[[-23  18  24  -9 -79 -64   4  -6  50  51]
 [ 36   9  22 -10  19  16  21 -34  22  -5]
 [  0  14 -15  -1 -28 -23  -9  37 -22 -37]
 [ -7   0 -18  22 -41 -28 -12  28  -6 -40]
 [ 36 -10  23  -3   4  -5  55 -40   7   2]
 [ 40   6  12 -10  15   9  15 -42  20  17]
 [-33  26  24   7 -57 -63  15 -23  39  42]
 [ 10  39 -35 -28  35   9   8  58   4 -39]
 [-17  44  18   7 -25 -11 -29 -12   7 -14]]
:
[[-17  44  18   7 -25 -11 -29 -12   7 -14]
 [ 10  39 -35 -28  35   9   8  58   4 -39]
 [-33  26  24   7 -57 -63  15 -23  39  42]
 [-23  18  24  -9 -79 -64   4  -6  50  51]
 [  0  14 -15  -1 -28 -23  -9  37 -22 -37]
 [ 36   9  22 -10  19  16  21 -34  22  -5]
 [ 40   6  12 -10  15   9  15 -42  20  17]
 [ -7   0 -18  22 -41 -28 -12  28  -6 -40]
 [ 36 -10  23  -3   4  -5  55 -40   7   2]]

[[ -24    4  -25  -34  -34   12]
 [  27  -74  -29  -80  -85   32]
 [  12   50   19   42   93    2]
 [  49  -68  -30  -89  -47   60]
 [ -45    8   -2   15  -53  -46]
 [  57  -15  -12  -46   51   69]
 [ -21  -27  -12  -21  -78  -24]
 [  35   22   14   17   81   20]
 [   1  -64  -11  -37 -105  -22]]
:
[[  12   50   19   42   93    2]
 [  35   22   14   17   81   20]
 [ -45    8   -2   15  -53  -46]
 [ -24    4  -25  -34  -34   12]
 [  57  -15  -12  -46   51   69]
 [ -21  -27  -12  -21  -78  -24]
 [   1  -64  -11  -37 -105  -22]
 [  49  -68  -30  -89  -47   60]
 [  27  -74  -29  -80  -85   32]]

[[ -9   7  11  13   8  15  13  12 -14  15  15 -11  -8  -7]
 [-10  18  12  12   8  15  14   5 -15  15  15 -14 -58  76]
 [ -9  12  12  13   8  15  14   9 -13  16  15 -10  18 -50]
 [ -9  10  12  13   8  15  14  10 -14  15  15 -11  -2 -17]
 [ -9  19  13  13   8  16  15   6 -12  16  16  -8  40 -86]]
:
[[ -9  19  13  13   8  16  15   6 -12  16  16  -8  40 -86]
 [-10  18  12  12   8  15  14   5 -15  15  15 -14 -58  76]
 [ -9  12  12  13   8  15  14   9 -13  16  15 -10  18 -50]
 [ -9  10  12  13   8  15  14  10 -14  15  15 -11  -2 -17]
 [ -9   7  11  13   8  15  13  12 -14  15  15 -11  -8  -7]]

[[-66  91 -81  27]
 [-23 101 -73  32]
 [-14  89 -50  55]
 [-28   9 -25  37]
 [-12  42 -64  11]
 [  3  84 -51  23]]
:
[[-23 101 -73  32]
 [-66  91 -81  27]
 [-14  89 -50  55]
 [  3  84 -51  23]
 [-12  42 -64  11]
 [-28   9 -25  37]]

[[-74 -25  37  -4]
 [ 45 -14  75  51]
 [-10 -55 -10 -50]
 [-14  43 -12 -28]
 [-15   1 -38 -15]
 [ 21   4  76  64]]
:
[[-14  43 -12 -28]
 [ 21   4  76  64]
 [-15   1 -38 -15]
 [ 45 -14  75  51]
 [-74 -25  37  -4]
 [-10 -55 -10 -50]]

[[ 41  -5   9  40 -30 -29 -64   6 -31]
 [-50  12  -8 -45  39  24  57 -12  32]
 [ 15   8  18  25  -8 -28 -67  -9 -16]
 [-23  -7 -14 -31  13  34  77   7  22]]
:
[[-50  12  -8 -45  39  24  57 -12  32]
 [ 15   8  18  25  -8 -28 -67  -9 -16]
 [ 41  -5   9  40 -30 -29 -64   6 -31]
 [-23  -7 -14 -31  13  34  77   7  22]]
---
[[ -83    8]
 [-108   59]
 [   5   -6]
 [-104   71]
 [ -51   22]]
:
[-83  59]

[[ 11  34 -25  59]
 [ 54  52 -74 108]]
:
[11 52]

[[-80 -17 -61 -39]
 [ 15  31 -91 -20]
 [-25   6  -3  69]]
:
[-80  31  -3]

[[ 42 -19  80  73  78]
 [-22  -1 -56 -49 -53]
 [ 11  95  -8  11 -27]
 [-37  40 -55 -42 -40]
 [ 25   9  64  57  64]]
:
[ 42  -1  -8 -42  64]

[[-44 -36  19  52 -85]
 [-87  46  31  10 -55]
 [ 30 -43  10  31 -32]]
:
[-44  46  10]

[[-13  57  -2  28]
 [-23  78  14  16]
 [-23 -17 -12 -20]
 [-16  71  35  -4]
 [  6 -17  27 -25]]
:
[-13  78 -12  -4]
